In the rows, 128 means zero.
Each path is a new rotation, seen through one point. The rows after it are directions, each followed by how far the rotation turns it, in deg/step (0 if it stays put).
Each turn is a multiple of 5 degrees from 10 to 175, or 0.
Each row of a path follows its step; steps can be skipped.
Path 1:
step 0: [138 131 130 133 110 132 132 126 117 130 147 127 127 129 139 129 131 121
 128 128 122 120 138 126 128 133 137 137 117 122 130 122 129 123 137 141
 127 121 136 134 124 122 128 119 129]
step 1: [117 125 144 135 130 136 128 124 137 124 127 110 129 137 133 141 121 124
 126 131 129 125 127 127 135 124 133 140 129 139 118 124 125 139 122 125
 127 125 131 120 117 138 125 126 126]
step 2: [129 122 120 116 125 119 127 123 129 137 130 120 132 133 124 132 130 134
 124 117 130 124 140 112 126 136 145 121 132 135 120 124 121 119 143 140
 129 126 128 121 130 125 131 125 120]
step 3: [128 134 134 122 105 134 126 131 122 140 130 107 134 128 131 130 117 128
 119 122 125 116 122 135 121 123 122 130 126 128 131 126 130 134 121 123
 129 131 137 132 125 119 121 125 124]
step 4: [123 125 133 121 134 132 122 126 126 127 120 122 123 141 117 128 133 113
 113 139 116 131 136 127 131 133 128 132 137 129 118 127 113 115 125 129
 132 131 135 116 126 128 125 131 121]
step 5: [128 140 122 131 117 113 126 119 118 129 128 111 139 124 126 128 124 124
 136 124 118 131 140 130 122 130 129 116 133 142 131 134 132 126 127 125
 125 127 125 123 134 124 141 131 132]
step 6: [124 129 128 124 117 129 142 134 115 129 127 134 122 137 131 126 127 123
 123 123 120 114 131 137 132 129 122 124 127 128 130 135 118 128 120 123
 125 138 117 120 114 134 118 132 116]
step 7: [124 127 126 120 123 122 129 126 138 130 143 122 127 128 124 129 128 121
 137 137 123 136 145 128 128 132 113 135 122 130 115 130 115 117 122 123
 132 118 123 130 138 134 130 130 134]
step 8: [129 137 128 140 118 134 124 121 121 133 128 130 124 135 128 133 129 129
 140 114 123 123 132 121 124 139 135 135 123 129 133 145 137 127 112 136
 128 120 123 117 125 132 131 131 125]
step 9: [126 121 138 119 136 129 134 131 128 138 134 131 125 128 126 139 113 135
 137 133 120 117 140 143 140 127 135 127 129 132 118 135 125 125 131 127
 127 124 126 138 118 130 118 131 127]
step 10: [136 135 135 125 115 129 125 127 134 128 140 129 137 129 136 124 128 135
 120 126 130 138 128 128 120 141 136 138 125 133 125 121 125 112 124 132
 121 110 131 127 123 139 132 133 123]
Speeds:
[127 126 127 127 132 132 129 129 129 125 127 128 131 129 125 126 126 126
 129 123 125 128 128 128 132 127 129 128 130 126 127 128 125 130 127 128
 127 129 128 127 127 129 124 127 129] => 145
[129 125 128 123 130 127 129 129 127 128 128 130 128 126 127 130 130 124
 128 126 132 131 130 129 126 125 130 129 130 132 128 128 125 126 128 129
 130 125 129 129 130 129 130 128 130] => 140
Path 2:
step 0: [127 127 128 123 125 122 131 119 140 126 130 126 123 120 130 115 128 132
 132 127 124 121 141 127 113 128 113 134 133 140 125 136 134 127 129 127
 131 139 129 126 120 134 120 126 121]
step 1: [126 125 120 137 135 116 119 119 130 119 129 120 124 131 135 111 125 136
 132 137 130 129 142 143 124 129 129 124 123 131 128 133 128 130 125 126
 134 136 134 129 128 132 133 123 130]
step 2: [137 118 119 130 133 122 120 123 132 129 129 127 118 128 126 122 129 136
 138 119 124 130 129 141 116 129 124 142 133 133 125 127 133 121 128 127
 139 128 130 121 130 134 113 129 123]
step 3: [123 128 126 126 122 129 126 115 129 128 132 119 129 132 127 118 138 137
 136 125 122 129 141 145 132 129 112 127 132 133 133 138 137 130 131 123
 132 133 130 125 123 133 131 132 128]
step 4: [125 116 111 129 134 117 118 109 126 123 125 126 126 133 126 123 131 128
 130 126 124 130 127 137 120 129 119 130 129 127 121 128 132 128 118 129
 135 126 130 121 136 132 138 123 134]
step 5: [124 109 125 129 122 118 128 126 137 135 136 121 126 134 129 124 135 134
 129 129 127 128 130 131 122 133 114 136 129 131 137 128 140 131 133 126
 136 125 122 116 125 137 121 127 128]
step 6: [135 120 122 131 131 122 124 112 128 131 132 130 132 137 128 127 131 118
 126 134 122 113 143 142 131 134 122 125 130 131 130 139 135 133 130 128
 134 131 127 122 129 130 136 124 126]
step 7: [117 113 119 138 125 119 123 115 141 132 130 130 117 127 131 130 128 127
 131 128 120 119 135 124 118 125 122 136 128 135 123 127 134 127 122 124
 127 121 131 123 130 127 128 124 122]
step 8: [125 124 125 131 130 119 124 121 139 135 135 118 125 130 129 126 123 128
 136 133 130 119 144 133 123 121 120 121 127 128 142 127 132 131 141 125
 137 137 120 122 132 132 128 128 123]
step 9: [135 125 117 129 133 125 120 111 125 132 131 127 122 125 137 117 125 123
 129 127 120 112 132 131 114 129 125 133 128 136 128 135 129 132 122 128
 131 133 127 133 127 136 128 129 116]
step 10: [118 120 126 134 123 126 126 128 137 127 131 121 111 132 139 117 131 137
 131 127 117 128 145 133 121 120 127 133 125 124 130 126 134 133 129 129
 133 133 136 125 128 134 128 127 121]
Speeds:
[132 127 127 127 130 129 129 124 129 129 127 129 128 126 126 128 130 126
 130 128 128 128 125 126 126 126 126 130 129 129 125 129 127 127 126 134
 131 126 128 130 129 126 126 125 126] => 155
Path 3:
step 0: [127 131 137 118 133 128 132 126 120 132 120 137 127 124 131 121 133 127
 124 129 131 133 127 141 119 133 120 117 134 130 131 127 119 140 135 120
 129 121 122 122 130 121 122 123 130]
step 1: [124 133 138 125 118 116 134 125 125 124 136 126 130 127 123 133 133 124
 130 142 128 134 129 120 124 136 127 142 127 126 128 126 128 122 119 124
 133 130 124 115 121 130 131 122 132]
step 2: [137 125 120 137 118 128 126 124 121 135 128 124 142 126 125 128 123 132
 132 123 131 122 136 124 128 123 130 130 125 133 127 131 127 122 129 131
 135 131 141 128 139 143 127 124 136]
step 3: [123 121 122 140 132 137 129 145 124 125 128 130 112 127 126 125 125 131
 128 120 122 134 133 134 131 130 130 125 132 126 136 124 134 119 131 127
 127 128 138 134 125 130 132 136 127]
step 4: [124 130 136 122 137 134 137 133 141 124 129 118 124 130 126 136 122 124
 130 128 134 129 132 139 133 119 124 126 124 126 121 137 125 138 128 133
 129 129 124 139 121 121 126 126 118]
step 5: [131 131 131 119 120 120 127 118 137 130 122 126 130 130 131 124 131 138
 132 122 117 128 120 123 132 136 124 129 112 126 129 129 122 131 128 125
 119 130 117 128 134 119 126 136 126]
step 6: [119 120 125 117 129 131 122 119 115 134 136 136 127 134 134 126 128 127
 122 126 129 125 126 113 123 121 127 128 133 133 132 127 130 125 133 127
 124 121 121 118 126 129 121 121 136]
step 7: [124 140 127 125 126 129 122 139 117 126 119 129 131 121 129 125 131 132
 124 138 137 129 136 129 127 131 126 124 136 126 123 121 136 134 127 121
 143 130 130 121 129 134 140 122 130]
step 8: [133 124 128 138 122 127 140 129 123 132 125 124 129 120 117 138 135 122
 128 132 124 128 127 134 126 135 134 133 131 134 130 138 117 125 123 127
 140 126 141 125 125 128 126 132 118]
step 9: [131 125 124 137 124 126 138 129 141 130 135 128 121 130 126 123 115 133
 140 123 132 124 129 134 123 128 128 129 122 127 128 130 126 115 129 129
 125 141 132 134 126 124 125 124 143]
step 10: [123 122 126 128 132 125 124 130 129 122 127 124 121 128 126 131 123 129
 133 131 125 131 136 119 139 120 128 122 120 125 126 127 133 131 139 132
 115 122 120 145 128 141 128 136 126]
Speeds:
[125 125 129 127 125 127 126 126 127 130 127 128 129 130 130 130 132 125
 129 130 129 126 127 129 126 129 125 127 129 125 129 129 129 131 129 126
 128 130 130 123 128 130 129 128 129] => 60
[129 128 128 124 127 129 132 129 129 128 130 128 129 126 127 125 131 126
 130 128 125 127 129 133 126 129 131 128 126 127 124 126 125 129 129 130
 128 127 129 127 124 125 129 129 127] => 90
[126 127 127 131 128 128 128 128 130 133 128 129 126 125 127 131 127 128
 128 126 127 126 130 131 127 128 130 127 127 131 131 128 130 130 124 130
 127 132 127 130 125 129 130 128 127] => 65
Path 4:
step 0: [123 127 137 126 128 139 137 124 121 129 119 136 129 131 134 126 141 125
 131 124 131 115 115 140 124 118 132 118 133 126 121 130 141 130 132 140
 122 120 127 135 124 124 126 134 135]
step 1: [127 129 122 136 123 126 133 129 131 129 122 130 125 127 111 119 132 130
 132 126 134 120 134 114 131 131 139 123 131 126 125 127 130 116 141 142
 116 117 128 123 118 122 136 124 127]
step 2: [116 135 126 130 119 127 137 138 128 110 123 128 126 115 126 123 125 124
 138 124 138 121 131 122 127 128 142 128 121 127 129 131 131 126 115 118
 128 127 125 117 131 135 129 129 139]
step 3: [120 125 116 134 140 123 139 130 126 125 130 140 124 127 122 132 127 121
 122 128 123 124 139 136 119 135 135 121 138 131 123 129 126 136 120 118
 127 134 111 122 127 118 123 130 126]
step 4: [127 132 126 129 132 130 126 121 128 120 134 129 128 139 136 131 122 125
 139 131 122 122 130 119 111 122 126 128 133 137 137 128 140 124 129 132
 121 120 116 126 122 124 108 129 123]
step 5: [138 128 119 123 130 117 116 123 138 116 132 132 136 137 127 134 137 130
 135 132 137 119 126 117 130 127 134 112 128 128 132 126 122 131 122 129
 122 128 129 130 133 129 128 112 120]
step 6: [127 138 129 128 132 123 125 144 138 127 128 133 129 118 138 128 131 128
 118 132 120 122 124 121 126 134 124 126 113 140 139 122 120 132 131 128
 121 137 122 129 132 133 129 116 140]
step 7: [133 134 134 131 129 135 116 131 132 136 132 135 114 135 134 131 134 114
 133 127 121 130 114 137 130 133 136 131 117 134 114 124 121 132 120 129
 128 136 120 125 122 121 122 127 126]
step 8: [132 134 132 135 134 130 121 130 123 129 134 121 129 136 119 138 124 125
 132 124 117 120 117 121 125 125 132 134 136 132 118 127 133 116 146 124
 131 144 134 128 125 134 127 121 123]
step 9: [123 131 133 130 111 120 119 128 129 123 137 128 127 126 125 126 124 126
 130 130 141 123 115 132 113 130 119 124 124 113 129 133 134 131 134 124
 127 142 134 135 129 129 138 125 125]
step 10: [126 122 133 130 139 131 120 132 140 135 128 128 123 126 114 120 133 130
 127 124 126 130 129 142 114 136 122 133 132 122 131 126 131 124 128 126
 122 128 124 130 145 127 141 121 143]
Speeds:
[128 129 127 126 127 124 130 129 126 126 131 130 124 128 126 132 126 127
 130 128 126 130 127 129 126 127 125 130 132 126 129 130 129 127 128 124
 128 126 127 130 129 129 129 128 126] => 65
[131 130 128 125 129 133 125 129 129 130 129 126 127 130 126 128 129 128
 133 128 129 130 130 121 129 128 131 128 130 126 129 128 128 126 129 127
 129 127 127 127 128 128 128 130 127] => 110
[126 124 128 126 127 132 130 128 129 130 128 127 128 127 130 130 127 129
 127 127 124 129 126 127 129 134 130 130 129 129 125 127 129 131 125 125
 126 129 124 128 128 131 128 128 128] => 90
[128 128 127 125 126 128 130 130 127 129 128 128 128 127 128 129 128 130
 128 128 126 126 129 125 124 129 125 131 126 129 128 128 129 124 130 127
 129 128 131 127 128 129 122 127 133] => 160
Path 5:
step 0: [123 123 137 129 123 119 127 121 131 130 122 142 130 116 127 127 115 136
 136 127 112 131 123 133 127 122 125 136 133 133 133 121 136 128 132 127
 129 119 116 129 118 128 127 121 128]
step 1: [129 122 129 126 122 129 118 135 131 124 127 135 131 129 129 140 127 131
 134 128 123 116 127 120 113 129 118 138 130 119 133 128 132 117 131 132
 129 122 130 129 122 112 131 127 138]
step 2: [133 123 124 124 131 132 107 126 134 139 132 135 135 120 126 135 140 120
 131 125 122 134 128 128 115 133 124 124 130 131 123 129 116 126 125 121
 129 127 128 126 132 121 122 133 128]
step 3: [127 130 113 115 130 138 121 122 136 141 133 129 127 127 127 128 120 133
 125 128 121 129 136 136 126 128 131 113 127 119 124 136 134 126 131 125
 126 129 139 115 129 127 130 124 125]
step 4: [131 133 119 128 120 120 128 122 141 134 116 140 113 120 120 126 115 126
 135 131 127 133 129 124 128 124 133 123 125 135 131 128 140 129 126 130
 129 125 132 125 128 130 117 129 118]
step 5: [129 128 127 132 123 121 134 127 121 126 130 141 123 125 123 127 113 134
 143 127 117 122 129 124 126 128 127 135 124 130 131 119 124 116 134 129
 138 124 130 116 133 127 126 129 142]
step 6: [124 122 128 131 121 130 119 126 127 130 121 131 133 129 123 145 128 120
 135 129 117 134 117 129 124 136 117 141 128 138 120 128 130 117 125 132
 128 129 122 123 135 125 134 121 132]
step 7: [124 119 127 112 120 129 115 122 128 128 131 131 133 132 119 128 134 135
 125 135 123 132 131 136 119 129 133 131 137 117 115 134 123 121 132 131
 129 121 122 121 131 117 124 126 122]
step 8: [134 122 121 116 130 119 113 125 144 137 128 135 117 131 133 125 121 130
 116 125 124 123 126 133 119 134 134 127 134 131 131 125 132 134 122 126
 125 119 129 123 126 128 132 126 122]
step 9: [130 128 128 125 121 128 138 122 135 133 133 140 126 120 127 130 115 127
 126 122 118 123 136 132 118 128 132 125 120 132 133 121 126 135 124 133
 126 131 138 120 117 117 116 130 131]
step 10: [128 120 118 133 133 128 129 131 118 138 115 137 119 128 128 142 121 124
 145 136 119 129 130 128 126 129 124 124 120 135 132 126 125 126 128 125
 136 129 132 126 125 116 130 124 130]
Speeds:
[127 128 125 129 131 130 127 129 127 130 127 127 128 126 127 129 131 130
 128 129 125 126 126 126 128 127 127 127 130 129 125 128 123 127 129 134
 128 132 129 129 130 127 129 126 126] => 85
[128 127 127 127 126 131 128 129 125 128 126 128 125 129 129 126 127 126
 129 129 126 127 130 129 128 127 126 125 127 131 128 129 130 127 129 128
 131 131 131 130 131 134 124 128 129] => 55
[128 130 126 127 126 131 133 127 127 130 126 128 128 127 126 129 126 129
 131 127 132 127 127 128 128 132 129 127 128 130 129 128 126 124 130 128
 127 126 124 129 130 131 129 130 126] => 55
Path 6:
step 0: [117 123 126 127 133 124 133 135 130 131 125 122 132 132 123 121 127 127
 120 131 116 126 124 140 131 131 136 144 129 122 129 130 134 123 120 116
 131 123 127 135 121 128 130 138 132]
step 1: [126 144 132 124 132 111 127 124 124 127 135 129 127 130 131 126 127 128
 129 116 124 127 133 125 126 118 130 133 131 130 133 128 128 131 129 128
 118 119 137 136 140 133 130 131 116]
step 2: [125 126 123 130 119 133 126 126 128 122 127 127 124 136 120 129 136 127
 133 126 119 136 137 129 133 129 118 130 131 131 123 130 134 137 127 140
 136 113 131 125 127 113 135 136 126]
step 3: [112 137 131 132 130 135 132 132 128 133 131 132 127 118 125 125 144 132
 124 130 132 136 137 142 121 130 130 136 135 124 125 129 123 131 121 122
 126 128 124 123 130 132 122 127 126]
step 4: [132 133 129 125 118 129 124 132 130 132 132 136 137 132 126 136 114 126
 129 129 139 122 126 134 124 124 126 134 131 134 129 127 138 134 120 135
 125 132 128 126 144 124 121 137 120]
step 5: [122 121 136 136 124 123 123 132 125 127 119 132 123 136 121 122 133 134
 117 123 129 132 130 131 123 127 126 123 114 132 126 128 129 125 124 143
 136 130 116 136 125 123 127 122 124]
step 6: [122 132 127 128 121 125 126 136 125 116 122 122 124 122 114 130 127 125
 137 132 130 122 134 130 130 123 124 135 123 122 143 132 124 126 118 119
 120 136 121 124 126 136 124 126 132]
step 7: [131 139 131 133 134 125 125 126 126 128 131 143 137 125 121 129 119 127
 136 120 122 134 119 127 137 132 116 127 125 139 123 124 136 126 121 128
 122 133 136 132 125 126 125 119 128]
step 8: [132 120 129 121 138 132 128 130 119 127 120 125 130 136 125 143 133 132
 128 123 126 126 146 125 127 138 126 130 131 131 125 139 132 128 129 129
 139 130 125 134 123 130 124 116 126]
step 9: [127 129 122 125 142 124 141 124 136 131 127 129 136 116 117 125 132 122
 130 135 139 124 132 131 129 126 120 122 131 128 139 128 128 120 129 120
 129 128 120 134 134 121 131 131 129]
step 10: [124 125 132 135 135 124 128 120 134 135 125 121 147 133 127 132 118 128
 131 120 129 128 131 121 123 136 129 129 125 127 128 126 125 134 129 140
 114 130 137 120 127 122 128 127 131]
Speeds:
[127 130 127 126 128 124 127 129 124 125 127 126 126 130 127 126 127 130
 130 127 123 131 125 129 131 130 129 125 128 128 130 129 129 130 127 126
 128 130 129 131 129 130 129 128 129] => 60
